[[107 131 112 108 130 129]
 [135 102 127 130 106 110]
 [146 124 143 147 123 122]]	123

[[121 137 127 144 150 120 106]
 [128 133 129 125 144 107 106]
 [112 114 129 146 131  99 108]]	99

[[140 133 121 141 134]
 [153 118 122 134 114]
 [127 154 128 121 141]]	121

[[123 105 133 145 124 121]
 [117 131 125 120 126 116]
 [130 123 123 123 122 125]]	122

[[116 143 141 119 141]
 [113 140 148 120 143]
 [111 143 151 117 148]]	117

[[127 135 124 125 126 141]
 [136 124 116 118 129 156]
 [125 122 137 137 130 103]]	130

[[141 148 134 130]
 [128 134 135 152]
 [126 138 131 156]]	131

[[146 112 135 111 124 120 149]
 [112 136 122 127 136 103 119]
 [124 143 120 122 133 130 137]]	130
---
[[137 152 140 125 114]
 [133 126 138 113 125]] → 113

[[121 116 128 104 121 138 128]
 [126 132 122 123 115 136 116]
 [139 112 128 125 136 112 126]] → 136

[[117 131 136 107]
 [104 122 114 137]
 [118 131 123 150]] → 114

[[133 130 119 135]
 [134 123 101 132]
 [127 116 124 116]] → 101

[[101 154 156 114]
 [123 120 142 140]
 [148 104  98 112]] → 142

[[132 130 124 108]
 [133 132 122 106]
 [132 128 126 111]] → 122

[[113 132 127 115 134]
 [108 154 116 127 138]
 [146 127 113 143 116]] → 127

[[145 141 124 127 125 153 151]
 [151 119 145 117 126 117  99]
 [132 151 109 154 153 145 113]] → 117

[[117 141 134 133 128 126 111]
 [154 131 120 119 118 132 133]] → 132
---
[123, 122, 107, 152]
123
[120, 124, 136, 140, 137, 152, 112]
120
[104, 111, 128, 125, 119, 127, 138]
104
[125, 118, 105, 124]
125
[137, 109, 147, 151, 129, 122, 141]
137
[130, 133, 129, 122, 151]
130
[140, 122, 122, 104, 124, 139]
140
---
[143 112 124 107 146] >> 124
[113 157 100 134 112 119 148] >> 100
[100 119 119 147] >> 119
[127 154 148 149] >> 148
[142 137 126 137 114 150 118] >> 126
[121 133 124 123 129 123 158] >> 124
---
[[128 107 121 117]
 [118 127 148 156]
 [110 125 132 133]] => 121

[[116 105 123 127 110  99]
 [116 106 128 130 103 101]] => 123

[128 112 151 150 128 122] => 151

[141 113  99 139 120 125] => 99

[144 110 114 103 101] => 114

[[136 138 111 129 128 122 121]
 [109 125 128 111 147 153 144]
 [108 150 144 107 103 115 107]] => 111

[145 117 118 110 106 147 148] => 118

[[112 134 130 131]
 [136 135 123 121]
 [155 110 134 138]] => 130

[143 157 124 119 103 128 100] => 124

[[146 101 125 116 121 101 122]
 [137 102 123 125 118 110 124]
 [139 109 154 136 126 100 108]] => 125
---
[153  99 156 152 147] out 156, 99

[152 133 138 136] out 152, 133

[[131 134 140 100 122 144 121]
 [125 151 128  98 132 143 125]] out 151, 98

[[119 129 131 138 117]
 [129 124 132 134 148]
 [105 111 130 135 134]] out 148, 105

[[138 127 130 131 139 119]
 [147 102 133 124 114 132]] out 147, 102

[[129 111 103 149 122 144 125]
 [122 143 150 111 139 113 149]] out 150, 103

[153 137 130 120 146 107] out 153, 107

[[130 130 142 127 120 135 118]
 [138 128 125 115 139 123 130]
 [121 157 111 124 153 136 147]] out 157, 111

[150 139 126 134] out 150, 126

[[146 141 110 108 111 115 118]
 [105 112 146 149 146 135 132]
 [111 112 140 112 143 139 138]] out 149, 105
---
[[129 129 140 128 128 150 112]
 [124 134 124 128 130 120 125]
 [110 134 122 122 147 121 146]] ⇒ 128, 150

[ 99 117 113 125 110] ⇒ 113, 125

[[119 149 112 141 112 117 110]
 [152 138 123 132 127 151 126]
 [130 144 130 151 130 131 128]] ⇒ 132, 152

[142 144 154 138 145 147 139] ⇒ 138, 154

[114 116 145 150 114] ⇒ 145, 150

[116 118 105 132 116] ⇒ 105, 132

[131 104 144 142 156 133 138] ⇒ 142, 156
---
[151 119 104 106 125] Out: 104
[127 106 132 131 145 130] Out: 131
[115 115 148 146 145 154 147] Out: 145
[112 130 157  99 114 137] Out: 99
[131 135 102 110 156 106 134] Out: 156
[121 105 154 120] Out: 105
[117 106 116 144 115 122 139] Out: 115
[125 126 133 126 151 143] Out: 126
[121 116 113 139 156] Out: 113
[151 138 124 154] Out: 138
---
[[128 128 128 128 132 148]
 [132 144 148 147 148 144]
 [128 128 128 130 144 152]] -> 132

[[120 134 138 108  99 112 156]
 [151 130 112 127 126 136 158]
 [124 111 139 125 126 129 157]] -> 112

[[115 151 150 132]
 [116 150 149 133]
 [126 133 134 135]] -> 150

[[112 130 125 113 127 143 136]
 [126 121 127 119 144 114 143]
 [117 139 134 122 128 150 126]] -> 143

[[143 103 107 111 107]
 [114 127 107 148 142]
 [129 111 110 121 130]] -> 111

[[107 108 106 152 150]
 [100 150 152 137 111]
 [144 149 104 108 149]] -> 152
